(in the rows, 128 means zero)
Rotation paths and how fast each direction turns (degrees per step)
Each turn is a multiple of 5 degrees from 10 to 175, or 0.
Each row of a path follows its step; steps can be skipped.
Path 1:
step 1: [121 132 116 124 131 125 118 104 115 123 122 120 130 124 128 118 127 136
 128 121 119 132 138 130 131 118 129 123 135 125 119 114 131 131 146 126
 117 138 130 121 131 140 116 126 133 137 121 140 122 119 134 140]
step 2: [117 124 133 129 134 117 116 133 130 126 131 137 122 125 140 125 136 129
 122 132 127 124 142 121 137 112 121 137 121 123 132 113 123 130 131 133
 121 121 130 123 135 119 125 124 125 141 129 129 136 106 141 109]
step 3: [118 146 123 129 141 132 129 120 113 130 134 139 126 125 130 134 123 143
 118 123 127 135 138 127 114 138 142 142 112 126 130 134 129 127 134 124
 132 116 126 116 129 136 133 128 121 142 135 138 125 122 134 128]
step 4: [127 122 113 131 133 141 126 117 109 128 125 128 122 122 118 121 136 134
 122 118 118 119 131 116 132 118 132 135 134 123 126 126 128 115 129 114
 118 144 139 121 137 123 126 140 116 137 127 116 126 120 124 124]
step 6: [127 135 122 138 129 133 126 122 108 134 124 118 116 143 105 133 126 127
 123 115 133 137 122 124 130 126 130 131 121 135 124 136 128 137 128 114
 140 119 129 130 128 121 131 126 128 147 135 141 117 130 133 125]
step 7: [124 115 124 141 131 129 118 118 119 120 137 137 138 139 119 134 132 119
 141 124 130 116 110 128 131 120 136 133 137 128 125 126 127 127 119 129
 118 142 142 125 127 124 124 138 127 146 128 136 143 126 129 127]
step 8: [119 118 137 126 132 123 119 135 124 132 139 124 132 143 120 129 136 135
 124 134 126 120 111 136 132 138 128 126 119 126 128 123 129 107 117 124
 129 109 126 142 118 130 129 125 127 135 145 131 126 114 134 127]
step 9: [121 128 125 120 115 137 129 123 127 145 134 117 131 141 119 128 120 115
 124 127 139 120 122 123 129 133 138 138 129 118 131 138 149 133 113 122
 135 124 125 122 134 121 119 135 113 141 133 132 124 131 127 137]
step 10: [133 119 118 133 121 123 115 133 131 135 135 140 129 121 131 128 123 125
 131 134 130 120 105 133 141 131 111 124 133 127 132 140 130 117 130 118
 124 132 147 127 130 132 122 142 124 133 141 126 136 135 124 142]
step 11: [123 125 134 124 103 118 123 131 127 137 110 121 120 134 120 119 134 129
 125 129 137 129 124 140 129 127 134 119 127 122 132 135 122 117 127 136
 128 113 116 143 125 136 121 139 130 133 138 131 131 126 132 143]
Directions:
[127 124 128 128 132 125 130 128 126 127 129 127 126 128 130 128 128 129
 128 128 129 130 123 129 130 127 131 128 127 126 126 125 131 129 128 136
 129 130 127 128 128 130 125 128 131 130 127 131 125 130 132 122] -> 65
[129 127 126 129 125 128 126 128 128 125 127 132 127 130 130 126 129 128
 129 129 123 127 127 130 129 125 126 127 133 124 131 124 131 125 126 127
 125 124 125 132 125 130 131 131 130 126 127 127 128 127 130 125] -> 120
[126 127 126 127 124 129 128 131 127 126 127 126 127 132 123 128 131 131
 130 130 130 128 129 124 130 130 127 129 129 128 129 125 126 128 134 127
 131 130 124 125 128 126 125 130 130 126 132 125 125 128 128 126] -> 155
Path 2:
step 0: [137 109 120 134 122 122 128 126 140 126 115 116 132 130 120 115 127 123
 129 126 121 119 134 141 138 135 125 128 125 128 126 116 127 122 120 123
 121 131 142 124 146 126 129 125 131 137 127 123 138 127 133 131]
step 1: [123 135 136 108 135 139 125 130 143 128 119 121 113 130 116 131 131 130
 131 119 122 113 132 134 119 144 128 132 124 119 123 132 119 126 119 129
 127 138 120 129 132 129 134 130 121 118 129 121 131 127 122 129]
step 2: [124 135 128 121 136 116 127 133 140 135 140 131 113 111 136 127 116 120
 129 134 118 123 123 128 126 121 127 125 123 133 128 146 119 121 133 119
 120 127 130 135 123 141 124 122 129 133 126 130 134 138 122 138]
step 3: [130 122 125 130 137 132 131 130 128 135 126 132 128 134 140 119 128 114
 110 138 134 123 128 133 136 118 126 127 124 119 131 133 132 127 138 123
 123 125 134 126 121 108 125 132 130 128 130 107 121 131 111 133]
step 5: [133 118 126 125 115 126 145 139 127 126 119 136 132 121 133 129 135 134
 135 137 120 125 113 119 122 130 126 118 124 131 120 134 136 132 114 119
 130 132 143 144 139 131 136 134 130 124 131 129 128 127 132 129]
step 7: [116 137 132 124 142 112 121 134 131 118 121 121 120 123 128 131 118 132
 130 136 129 128 133 128 132 129 137 123 114 130 135 126 127 135 128 129
 139 121 118 130 131 119 134 134 122 139 134 141 121 141 122 116]
step 8: [127 129 121 127 115 130 125 138 120 133 131 131 130 136 133 135 129 125
 130 135 121 134 126 131 126 116 123 107 132 138 120 135 123 126 130 132
 134 120 113 116 127 126 135 135 136 127 120 125 130 140 106 125]
step 9: [122 121 142 130 122 130 129 121 131 125 140 132 132 127 129 118 130 125
 131 130 132 142 136 124 123 109 127 120 140 124 132 114 127 127 125 131
 128 131 129 130 114 117 144 122 132 119 122 133 115 119 127 136]
step 10: [128 123 132 125 127 126 134 131 128 121 132 134 138 137 123 119 131 126
 130 125 132 137 125 126 126 129 126 139 128 127 130 125 125 124 114 128
 134 117 146 125 132 124 136 133 136 151 134 142 140 113 128 114]
step 11: [119 133 120 118 123 139 126 136 142 129 122 120 119 133 124 133 141 144
 115 121 124 138 117 135 137 136 123 130 131 140 120 121 137 117 124 130
 132 126 131 119 140 131 132 123 134 123 129 133 122 125 134 126]
Directions:
[133 127 124 129 125 131 133 128 127 127 130 133 128 127 128 128 124 127
 129 130 126 130 134 128 131 127 125 130 129 127 128 128 126 132 126 127
 132 129 130 126 126 126 131 126 130 127 128 126 126 126 130 126] -> 70
[126 129 126 126 123 127 128 128 127 129 128 130 125 131 124 133 126 130
 125 131 126 128 126 128 123 129 126 130 129 127 125 133 132 126 125 127
 130 129 124 128 127 128 129 127 131 129 130 130 129 132 130 129] -> 115
[129 123 127 127 125 129 128 129 125 124 132 125 128 128 124 132 131 123
 131 129 125 127 130 129 126 129 133 129 127 127 126 125 130 128 125 130
 126 129 130 131 126 126 128 128 129 127 128 129 130 127 126 132] -> 80
Path 3:
step 0: [131 114 128 123 122 117 137 113 113 130 136 125 137 123 134 115 130 123
 129 129 117 142 138 114 126 116 119 143 123 114 134 122 130 130 133 133
 114 124 117 127 124 136 104 124 136 126 128 129 124 138 133 125]
step 1: [121 119 136 143 134 130 138 126 128 127 134 124 121 136 141 121 144 127
 129 130 118 124 108 123 137 133 129 139 120 133 119 136 128 119 130 126
 152 151 122 120 123 123 128 136 128 122 140 131 132 131 132 117]
step 2: [121 137 119 127 131 132 118 133 122 134 138 132 142 130 123 132 138 130
 123 112 138 135 140 118 133 138 125 119 122 115 115 140 141 114 118 119
 121 120 136 112 129 121 146 145 124 131 129 131 130 135 130 126]
step 4: [134 130 131 140 137 121 136 127 118 124 141 118 118 133 136 122 134 123
 143 126 125 123 123 114 130 136 125 131 128 122 124 125 118 124 135 131
 144 122 125 137 142 112 118 106 124 125 124 147 127 147 128 128]
step 5: [133 136 127 113 114 131 146 130 127 133 141 122 142 118 134 109 139 117
 126 118 121 131 134 115 133 128 127 133 107 123 118 133 137 122 127 127
 134 129 125 122 119 130 140 128 136 139 134 125 123 118 117 118]
step 7: [128 119 135 138 140 126 121 129 123 122 139 113 130 134 123 134 127 143
 116 131 126 124 127 114 120 147 108 126 138 117 129 138 118 126 120 124
 125 130 124 119 120 109 130 128 127 122 134 148 132 129 127 127]
step 8: [118 137 123 119 113 136 123 136 119 129 144 132 129 122 132 108 144 132
 121 120 125 135 129 134 129 124 123 138 123 108 123 134 122 120 140 137
 127 128 122 126 150 123 131 117 138 135 128 128 134 132 140 139]
step 9: [128 120 133 144 122 125 155 116 125 136 119 138 133 129 131 121 134 114
 138 126 132 134 137 109 134 136 123 134 129 136 115 114 131 112 132 115
 129 133 131 134 129 123 123 123 129 138 125 123 123 129 142 132]
step 10: [135 130 143 130 120 133 128 137 130 144 139 120 130 138 139 132 127 131
 127 114 125 114 123 113 115 132 127 133 111 129 124 129 132 130 111 123
 134 129 131 130 115 121 135 136 132 114 126 145 119 143 118 126]
step 11: [131 135 134 120 125 123 117 129 125 132 142 130 146 121 116 122 121 127
 116 135 130 136 128 121 140 118 124 126 118 121 134 137 127 126 137 133
 126 131 136 113 129 125 124 130 133 143 124 156 149 128 138 121]
Directions:
[134 129 127 130 128 132 130 128 130 129 128 124 124 134 130 128 125 129
 129 129 127 128 125 127 129 127 128 130 131 127 130 127 129 124 129 127
 126 130 126 122 128 130 128 127 125 124 126 131 124 127 128 130] -> 120
[131 129 126 127 127 132 129 132 122 125 131 128 128 125 127 130 127 129
 127 124 128 128 128 125 126 128 126 128 130 126 131 128 132 128 124 131
 128 127 128 130 128 125 129 132 131 127 128 127 122 127 126 126] -> 135
[126 131 129 128 127 127 129 125 130 126 128 132 128 128 125 129 127 126
 126 126 127 129 127 128 127 129 129 128 129 127 129 124 128 124 132 135
 127 129 129 125 125 132 125 129 135 128 127 128 129 130 128 129] -> 130
[127 129 128 128 131 129 131 127 128 127 134 128 128 130 127 129 130 128
 126 130 130 125 128 132 133 127 132 129 128 125 126 131 129 127 124 129
 129 131 128 128 131 128 127 127 130 135 126 129 129 126 124 129] -> 110
Path 4:
step 0: [130 122 120 111 134 138 126 125 134 118 140 138 134 150 131 134 125 124
 130 127 123 134 133 131 122 126 127 118 135 123 142 135 137 114 132 119
 128 120 132 120 123 113 126 122 131 146 143 138 116 118 127 128]
step 2: [112 113 119 135 130 122 124 122 134 122 129 115 115 130 120 124 126 123
 131 121 116 128 127 128 132 128 117 137 136 126 134 131 127 136 131 142
 129 112 144 142 128 140 118 121 140 124 130 117 117 130 132 110]
step 3: [148 122 134 130 140 116 128 134 125 136 147 125 135 127 118 132 124 127
 137 126 118 123 116 131 119 118 143 111 139 139 118 117 134 119 130 128
 123 126 124 121 127 125 127 128 124 129 135 137 131 116 114 135]
step 4: [119 137 121 133 130 141 125 126 124 122 115 153 135 131 119 127 140 129
 132 116 126 114 155 124 119 128 120 124 121 131 138 129 137 113 124 132
 131 123 132 132 126 130 137 131 116 126 118 132 122 131 136 127]
step 5: [134 112 119 120 126 126 140 121 128 110 132 118 129 126 147 129 113 118
 133 136 129 144 134 131 119 140 131 135 136 110 126 141 133 126 127 125
 130 123 132 136 129 129 136 117 126 122 144 127 122 117 122 127]
step 6: [130 128 135 134 128 112 122 121 128 122 116 116 126 129 112 134 134 117
 136 127 131 130 117 134 123 113 134 133 134 140 127 126 126 122 127 135
 117 140 137 146 127 128 118 146 136 140 109 135 128 130 125 131]
step 7: [123 120 129 129 143 125 120 129 123 131 138 144 125 123 126 106 125 133
 124 120 116 132 129 130 121 117 125 120 125 123 128 110 136 129 119 133
 144 107 133 129 127 140 118 122 117 121 134 125 124 131 127 116]
step 8: [126 120 127 134 132 128 132 136 130 121 130 114 133 123 126 148 123 120
 132 115 121 122 136 126 123 138 131 110 129 131 127 134 135 119 132 130
 121 140 111 124 118 123 149 124 110 140 133 128 120 115 129 132]
step 9: [126 131 125 126 115 130 126 122 131 116 126 139 133 136 130 137 140 121
 128 135 127 129 138 126 120 114 134 145 134 121 124 127 136 107 123 127
 139 128 138 146 152 123 130 130 134 115 125 129 128 136 137 134]
step 10: [141 120 128 126 141 113 125 133 118 115 136 107 124 129 128 114 126 132
 125 138 137 147 135 137 118 132 125 133 131 126 141 125 125 135 120 129
 116 121 139 129 108 134 128 132 121 122 120 128 125 126 125 119]
Directions:
[129 126 129 125 128 132 128 126 125 126 130 127 125 130 129 128 129 134
 129 128 125 128 129 127 129 128 131 131 130 127 134 128 127 129 128 127
 131 126 123 129 130 134 124 127 129 128 127 128 125 124 130 126] -> 145
[130 127 134 125 130 129 127 128 131 128 128 130 129 126 131 129 125 131
 129 129 129 130 126 132 130 130 125 128 134 129 126 129 126 124 127 127
 130 125 131 126 128 127 128 128 126 125 131 126 125 131 128 128] -> 155
[127 125 133 124 126 128 130 125 129 127 126 131 125 130 128 124 126 126
 130 126 128 132 127 129 128 126 128 125 128 127 126 127 128 132 128 129
 131 132 128 130 122 129 127 128 131 133 127 126 129 130 129 128] -> 70
[127 128 127 127 131 133 130 126 132 127 124 127 130 130 128 127 127 125
 127 128 130 125 128 128 128 134 127 125 126 124 127 126 127 124 128 129
 132 130 125 126 127 131 126 130 124 127 130 129 132 125 131 126] -> 100
[126 130 127 127 124 126 131 129 129 122 125 129 127 132 134 129 127 131
 125 128 131 127 130 129 125 128 130 128 129 130 128 129 130 127 128 125
 123 132 129 129 129 125 126 128 128 125 130 129 127 128 129 124] -> 85
Path 5:
step 0: [121 137 122 126 118 127 127 132 145 143 114 128 127 127 127 125 130 123
 130 140 126 105 120 126 121 138 119 129 128 123 121 129 121 132 124 124
 124 123 113 127 139 136 122 134 127 134 133 123 128 125 114 117]
step 2: [118 134 132 130 111 131 137 121 129 125 121 121 123 120 118 136 126 129
 131 125 134 123 131 120 139 134 120 125 126 141 136 139 119 123 141 132
 136 135 135 125 121 136 138 138 119 143 123 129 132 143 129 132]
step 3: [123 121 116 123 129 130 135 128 133 137 141 131 120 121 139 120 130 123
 132 123 117 129 132 138 112 138 134 133 133 128 147 124 124 124 130 127
 120 128 124 125 142 132 126 132 117 136 128 121 133 125 109 138]
step 4: [131 135 126 138 124 146 123 133 122 140 118 141 130 123 131 121 121 124
 110 137 123 126 130 125 136 125 126 129 121 129 121 142 123 118 127 125
 134 120 140 116 142 138 126 126 133 126 126 135 121 127 119 126]
step 5: [138 127 124 123 119 125 129 118 135 127 117 132 136 123 114 125 130 121
 130 125 134 131 119 117 120 137 119 130 127 129 128 119 132 132 134 122
 136 137 120 137 133 137 115 142 129 139 119 131 126 138 116 112]
step 7: [110 125 127 127 113 129 127 138 121 137 119 121 132 125 113 127 131 110
 128 132 120 117 128 128 138 133 131 126 128 129 132 129 128 121 134 144
 132 125 127 123 128 141 131 134 130 133 130 121 127 127 113 146]
step 8: [124 124 132 132 127 145 127 134 143 142 128 135 120 120 138 135 132 136
 137 126 127 133 125 134 122 136 131 129 125 123 128 123 129 130 137 123
 133 136 127 116 147 125 135 142 125 134 122 140 124 131 115 116]
step 9: [133 132 126 129 128 137 141 122 122 125 129 135 127 122 125 117 111 123
 110 132 125 138 139 125 130 138 117 126 119 139 129 132 115 122 132 124
 142 134 131 129 128 143 128 125 128 134 130 123 143 123 125 118]
step 10: [128 130 120 125 121 127 119 117 128 138 128 125 130 127 121 121 131 119
 122 115 126 120 132 120 120 135 125 126 132 125 142 126 125 124 129 127
 121 132 137 133 131 132 114 135 123 138 118 144 121 149 123 143]
step 11: [131 133 126 133 115 133 135 140 126 129 116 142 125 122 130 114 136 132
 130 123 131 121 123 128 127 131 140 135 130 132 141 137 139 124 120 122
 124 113 121 125 133 133 143 131 136 133 132 130 134 123 110 121]
Directions:
[128 126 129 130 128 127 128 133 134 127 131 127 129 125 130 128 129 125
 126 133 127 128 127 130 127 125 130 128 128 128 127 127 130 128 127 132
 129 126 131 123 132 130 126 126 127 130 128 126 130 130 130 124] -> 85
[130 131 128 129 131 131 131 130 126 132 130 128 128 130 132 130 132 132
 126 127 129 130 129 129 127 129 131 133 125 128 129 127 129 124 127 129
 133 122 128 130 125 128 127 130 131 128 129 128 131 128 129 128] -> 145
Path 6:
step 0: [135 125 138 141 129 134 131 112 131 133 119 138 118 128 129 118 125 124
 121 123 135 132 121 133 128 137 120 119 153 126 129 127 129 144 141 132
 133 141 132 137 135 129 126 132 142 127 117 136 138 126 139 121]
step 1: [131 139 131 142 130 133 127 135 142 134 109 127 125 123 128 130 126 136
 121 120 120 119 141 123 120 135 126 120 133 135 128 138 140 122 136 137
 132 125 131 132 140 115 117 109 142 124 118 138 131 130 121 126]
step 2: [131 132 114 126 127 122 116 138 125 118 116 128 118 129 123 122 121 133
 127 137 127 113 138 122 117 136 137 107 142 128 134 116 127 119 137 122
 135 124 140 135 137 127 126 126 112 131 115 123 124 119 127 132]
step 3: [139 129 123 123 114 126 133 110 123 126 118 125 129 124 128 126 130 128
 113 136 130 117 120 124 129 125 127 128 139 136 128 113 143 111 153 130
 127 133 127 126 128 137 130 131 136 139 127 120 129 113 133 127]
step 5: [136 137 116 139 135 134 122 118 135 135 119 136 120 128 141 113 124 127
 126 132 144 130 132 130 135 132 125 114 138 127 128 121 124 125 124 129
 136 120 142 134 144 120 112 129 136 124 136 134 117 132 133 116]
step 6: [135 143 125 136 127 129 115 131 140 119 108 107 137 127 124 123 122 134
 122 128 133 123 119 132 129 124 122 125 129 137 140 119 138 113 130 120
 117 125 142 128 132 113 124 122 133 136 125 122 128 133 117 126]
step 8: [134 121 130 128 116 131 147 111 132 125 129 135 137 142 133 126 111 122
 127 139 135 123 124 139 132 131 126 127 143 129 123 129 132 114 126 121
 133 122 128 134 139 142 126 137 144 140 129 120 131 130 128 117]
step 9: [125 140 136 142 141 123 139 129 135 132 119 120 136 135 139 112 119 127
 116 126 124 113 124 130 133 127 118 129 143 123 126 143 138 125 116 125
 124 143 133 134 128 124 115 135 133 121 131 131 131 134 133 118]
step 10: [122 141 123 124 129 126 124 132 137 119 121 132 132 126 127 125 122 130
 119 127 133 125 136 122 119 139 145 125 125 133 132 126 130 125 122 123
 123 128 141 137 151 114 103 143 135 118 137 129 130 131 126 134]
step 11: [136 135 124 131 119 131 121 138 131 116 126 126 126 139 117 131 117 123
 124 134 119 134 115 132 130 116 139 129 147 123 138 113 141 123 131 119
 126 126 134 132 134 132 119 139 137 130 119 116 136 120 115 139]
Directions:
[127 130 129 125 129 123 125 128 130 123 127 127 129 126 128 125 131 129
 125 133 129 126 126 128 128 128 129 128 125 131 133 126 123 127 129 132
 127 129 126 129 126 127 128 133 128 127 126 130 129 126 126 127] -> 95
[128 126 126 129 131 130 128 129 130 130 129 128 126 127 128 129 127 131
 127 127 128 127 122 129 123 127 129 124 125 131 132 130 128 127 125 128
 129 128 129 128 127 127 121 124 127 126 127 130 126 132 132 127] -> 85
[130 126 133 127 131 128 126 126 124 125 127 124 127 131 129 126 128 129
 125 128 129 132 124 127 125 127 125 127 129 130 127 128 135 127 130 128
 126 132 129 125 126 126 131 128 128 126 131 130 129 128 128 124] -> 125
[127 130 125 129 131 131 129 127 129 127 124 131 129 131 125 127 132 129
 125 130 125 130 131 127 127 128 126 130 129 125 132 130 126 130 128 127
 128 128 131 121 132 124 129 128 128 130 129 130 128 130 128 129] -> 80
Path 7:
step 0: [126 127 144 102 130 136 121 131 148 136 126 137 124 129 127 131 120 113
 126 120 119 121 134 132 138 122 121 131 129 115 121 115 135 131 121 137
 129 124 130 125 121 143 133 128 132 119 112 124 122 127 131 119]
step 1: [123 119 121 129 139 133 118 127 125 124 121 118 124 129 118 131 124 122
 127 134 107 118 128 131 132 112 139 133 109 134 126 129 125 115 129 118
 126 132 116 112 123 121 138 127 120 129 112 137 130 139 133 123]
step 2: [130 118 149 127 127 139 131 128 133 120 116 129 127 151 120 138 130 119
 126 121 127 127 111 134 133 120 131 121 125 135 119 113 123 130 136 133
 128 117 116 127 139 133 123 112 135 128 139 127 127 136 118 122]
step 3: [137 124 126 131 122 124 113 119 141 152 121 130 129 133 125 143 120 113
 127 133 129 124 133 125 125 135 124 128 122 133 120 120 129 122 125 139
 142 139 131 122 124 134 133 122 129 139 118 129 124 151 138 124]
step 5: [127 120 131 127 120 137 135 131 135 139 124 124 119 131 116 132 145 116
 119 125 122 125 128 152 122 129 119 109 126 121 130 126 127 130 124 140
 128 116 130 132 129 128 142 126 127 121 134 140 111 145 129 125]
step 6: [142 141 132 130 126 130 142 134 132 133 122 121 127 122 118 130 128 135
 124 131 124 118 133 111 127 124 128 121 112 131 129 107 127 118 121 133
 140 132 121 127 139 136 143 124 119 134 116 128 132 128 147 122]
step 7: [142 124 134 131 127 127 139 136 134 136 129 119 119 133 122 132 124 133
 131 132 121 137 110 142 137 109 132 122 126 127 130 145 128 121 130 132
 132 119 147 110 139 124 132 116 132 142 130 129 129 130 130 134]
step 9: [130 121 127 118 137 140 130 148 144 131 126 122 126 122 135 136 124 145
 130 124 113 118 133 125 135 115 126 141 121 111 127 120 131 119 125 132
 127 133 132 120 123 125 141 124 132 128 112 125 123 137 133 136]
step 10: [131 125 131 117 117 126 123 126 127 119 122 125 124 134 119 123 141 124
 129 122 114 126 111 143 130 101 131 128 125 125 122 130 128 138 134 124
 133 119 111 119 131 116 136 126 111 139 123 134 134 136 129 124]
step 11: [129 126 145 135 125 127 128 137 145 133 120 126 120 139 124 148 136 121
 123 117 120 123 135 110 135 137 138 135 135 131 122 115 123 126 129 130
 137 130 120 121 127 123 141 118 127 137 140 126 127 140 119 131]
Directions:
[128 124 132 123 129 128 123 129 128 123 130 127 128 129 131 130 124 129
 128 129 126 128 127 128 130 128 129 131 129 127 124 130 131 130 128 127
 127 128 127 124 127 129 129 125 122 126 125 128 130 127 126 131] -> 40
